Each path is a new rotation, seen through one point. The rows after it are directions, each followed by how far the rotation turns it, in degrees per step (0 if it stays put).
Each turn is a multiple of 5 degrees from 10 to 175, or 0.
Each row of a path follows its step; steps can be skipped.
Rotation 1:
step 0: [ 20.3   1.5  -1.1 -22.8  -4.0   4.4  17.0 -15.0  -5.4 -10.6  -5.2  10.8
   4.4  -5.0 -12.2   5.0  13.7 -19.6  26.5 -10.1   6.4   1.5 -11.5  -6.3
  -6.8   9.1   6.4  11.7  28.4  16.8   3.5  -7.5   1.1  21.9   6.0  -2.9
  -1.0  19.0  11.0 -10.8  -5.1  -5.9  11.4  13.7 -15.7  -4.2   5.4]
step 1: [ 19.3   2.7 -16.1  -4.4  11.6 -12.7   6.8  -7.1   5.6  -1.0  21.4  -6.1
   7.4  -0.5 -18.2 -17.2   1.5 -23.2  -7.9   5.4   5.7   6.0  -9.1   7.3
  -9.9 -18.9 -11.6   5.0 -12.4  11.1  17.4  26.8 -11.2   6.7  -4.8 -12.5
  19.2   2.4   6.4  12.5  -8.3   6.9  24.7  10.2 -10.4   3.8  -5.6]
step 2: [ 20.5  14.4   8.4  16.0  -1.9 -23.4  -1.7   0.4  -8.1   6.6   2.0  -5.8
  -5.7   7.3 -14.4 -32.2 -13.5  -2.2 -13.3  16.0  19.6   2.7  -4.5  -0.2
 -17.3   3.3   7.0 -12.4  -5.1   5.4  -2.3  -4.0  14.4   6.3  -4.6   4.8
 -17.6 -24.3  -1.7  23.5  -4.7  -7.5   3.0 -11.0   2.7 -14.5  14.4]
step 3: [ 10.1  14.0  -9.6  -2.1   9.6  -6.4  10.3   2.7  -5.8   4.7 -16.2  -0.1
   2.1  -0.4  -4.3   8.5  -9.9  -5.7   2.8  18.1  -0.2  11.0   0.5  24.6
 -14.9  -3.2   8.3   0.8  22.3 -10.0  -7.3 -21.7   1.3  21.8 -15.7   3.9
  -4.7 -13.7  22.3  -8.1  22.4 -15.5 -26.1   9.7  13.9   2.4  -2.5]
step 4: [ -8.7  -7.5   1.7 -13.6  27.0   1.9  13.5  -7.0  17.1 -11.2  -6.7   8.5
   2.9  -1.8 -18.6  15.7  -1.8   1.1 -15.5   9.2   9.6  -2.8  -4.4  15.9
  -2.5   5.7 -13.3   2.7  10.0  -1.9  37.5  -4.6  -5.8   8.8  11.8   1.4
   1.6  -7.8   5.0 -15.2  -1.2  -4.3   8.4 -20.0  18.7  11.3 -22.7]
step 5: [ -8.1  -5.9   6.9   8.1  14.8  -6.6   9.8   8.0   6.5   8.5  -1.3  16.3
 -20.0   1.0  -5.9 -21.6  -6.6   1.2  -0.2 -10.7   9.5  -3.8   2.7  -3.0
  -0.9  13.5  -3.0  23.1 -17.9  -9.6   2.5 -14.3   2.7  24.6  21.5 -24.5
   4.7   2.4  -4.8   9.2  15.6  11.1  21.2 -20.8  -0.7  13.0  13.8]
step 6: [ -9.3 -20.5 -14.7  -5.6  13.1 -12.5  16.5  12.9   0.7   6.8  17.1  -4.3
 -20.2  10.8  -7.1  -7.4   6.0   2.7 -15.2  13.0 -16.9 -12.1  25.9   6.3
   1.2   2.5  11.1   4.4   3.8  -8.0 -13.8 -12.1   7.4   9.0 -18.3 -12.1
  -0.2  -4.7 -17.3  -1.1   8.2   9.1  -1.7  24.4   0.7 -17.5  16.4]
step 7: [ -9.7 -20.7   1.7 -11.0 -12.9   5.2 -12.4 -23.0  -8.2 -26.3   6.3  -3.2
  10.9   3.9 -15.7  17.8   8.6   0.9  -6.0  14.6   5.1 -11.2  16.5  17.3
   0.3  14.0   4.4  16.6  13.2 -17.4  -1.7   5.0  -5.9  -0.5 -22.6  -1.9
 -28.9  -5.2  -0.1   3.1   1.3  -3.4   3.9 -14.1  -4.4 -11.5   7.3]
step 8: [ 13.5 -20.8  17.9  -6.0 -11.3 -14.6  -5.2 -12.1   1.2  -7.9  12.6 -15.0
  15.7  -8.4  20.8  -5.5  -1.8   9.1   1.6  -3.4   4.3  -7.8  -6.1  11.4
 -12.2  12.4 -12.2   9.6  -6.8  -3.7 -14.9  -4.2 -15.0   8.9  -2.7 -11.5
  -2.3   9.8  -0.3 -15.1  19.6 -15.0  17.3  -5.7  -4.4  31.1 -18.0]
step 9: [  1.8 -12.1  18.0  19.8   8.9 -12.6  -4.9  13.0  -7.7   0.1   7.3  -4.1
   9.3  -6.3  -6.6  -3.9  12.9  14.5 -19.5  14.4  -9.5 -14.2 -13.2  -9.1
  14.0 -16.9  -2.2 -19.5 -16.2  19.3  -1.7 -20.5  -4.8   6.5 -10.8  -1.9
  -6.4   4.9  -2.7  -0.9  11.2  30.9   9.2   8.0   4.2  17.1  -8.4]
step 10: [ 13.2  -6.1  10.7   2.6 -13.6   2.1  10.5  21.7  -3.1   8.0  -9.8   8.4
   0.4  -9.9 -11.0   8.5  -5.6  12.2  14.8 -10.4  -5.4  -2.7  20.9  -0.8
   4.9 -30.7   7.8  -1.3  17.8  -4.9  -3.1 -15.1   4.3 -19.6 -10.1   3.8
 -32.1  -4.9  11.5   6.6   9.5  19.5  15.9 -14.2   1.2  -7.1   9.5]
step 11: [-15.5  -6.0 -26.3  -2.2   0.6 -22.5   1.6 -24.6  11.5   3.3   0.8  -8.2
   3.2 -12.8   4.5  22.3 -14.6  16.7  15.0  -9.5   1.7  12.9  10.5  -4.5
 -19.5 -20.1 -11.4  -2.0  10.8  -8.4   5.8  -4.3  -4.1 -20.3  -6.8  -3.2
  -6.0  20.1  -0.1 -15.4   2.9  -5.0   5.9   4.3   5.7  13.4  15.9]
Directions:
[-4.1  3.7  2.2 -0.6  1.7 -3.5  1.9 -2.3  3.3 -0.4  0.8 -0.1  6.9  2.0
  4.2 -1.9 -1.7  4.9  5.3 -4.2 -5.3 -5.1  3.6  0.8  6.3  1.3  2.1  3.1
 -2.3  2.8 -2.7 -0.9  4.7 -7.5 -6.8 -3.0  0.1  4.6  2.2  4.3 -5.6  1.7
 -4.3 -3.2  7.5  4.4 -2.0] -> 10
[ 0.4  4.3  4.9  2.8  3.0  2.9  1.6 -2.9 -5.9  2.5  3.4  4.7 -5.0  1.9
  2.2 -9.4  1.4  0.4 -4.8 -2.7  3.9 -4.8  1.9 -4.7 -5.5 -2.0  1.3 -3.6
 -9.0  1.9  1.7  0.6 -1.2 -4.4 -2.5 -6.1  0.2  0.5  0.2 -2.9  7.4  3.2
 -4.1  0.5  0.3 -3.7 -3.1] -> 100
[ 5.8  8.1 -4.7  0.8  0.4  0.9 -4.1  6.1  1.1 -3.9 -0.1  1.2 -2.9 -1.5
 -5.3  3.3 -9.2  8.4  1.2 -4.0  3.0  1.7  2.0  3.7  2.1  0.6 -0.7 -4.4
 -2.3  8.2  5.3 -0.1 -3.6  2.2 -3.6 -4.1 -1.5  2.6 -1.4  0.5  1.5 -5.8
  0.5  2.1  2.1 -0.5  2.2] -> 40
[ 3.5 -0.4 -7.7 -2.2  1.8  0.5  2.2  0.3 -2.4 -2.7  5.8  4.8  1.9 -0.7
  5.8  2.6  3.8 -2.2  0.4 -0.8  8.6 -5.8 -1.6  0.5 -1.2 -2.2 -2.4  6.4
 -5.6  3.5  0.3  2.3 -2.2 -0.8  3.9  8.7 -1.7 -0.2 -4.5  0.8  1.3 -1.2
  0.4 -1.0  6.8  8.2  3.9] -> 100
[ 0.4 -2.0  3.5 -4.4  7.3  8.1 -0.2  0.5  5.0  0.8  4.3 -1.3 -2.0 -0.8
  1.5  2.5  0.5  8.0 -3.7  6.2 -3.2  0.0 -4.1  8.8 -0.8  3.5 -0.5  2.6
 -4.4 -1.4 -6.6  2.3  4.9  2.6 -0.1 -2.7 -2.0  0.3  0.1 -2.5  4.8  1.5
  2.5 -5.2  3.3 -3.8  5.3] -> 25
[ 3.7 -0.1 -1.4  0.5 -3.3  0.8 -3.1 -2.2  1.0 -2.7 -0.8  1.1  3.9  0.9
 -3.7 -6.2  1.4  6.5 -0.8 -6.4 -4.7 -2.6  1.5  3.6 -1.8  0.0  1.4  0.9
  2.1 -6.4  6.5  4.9 -4.9 -5.5  0.3  4.8  8.4 -7.6  1.9 -1.4  2.3  1.8
  5.1 -7.2  0.9 -0.8  4.2] -> 120
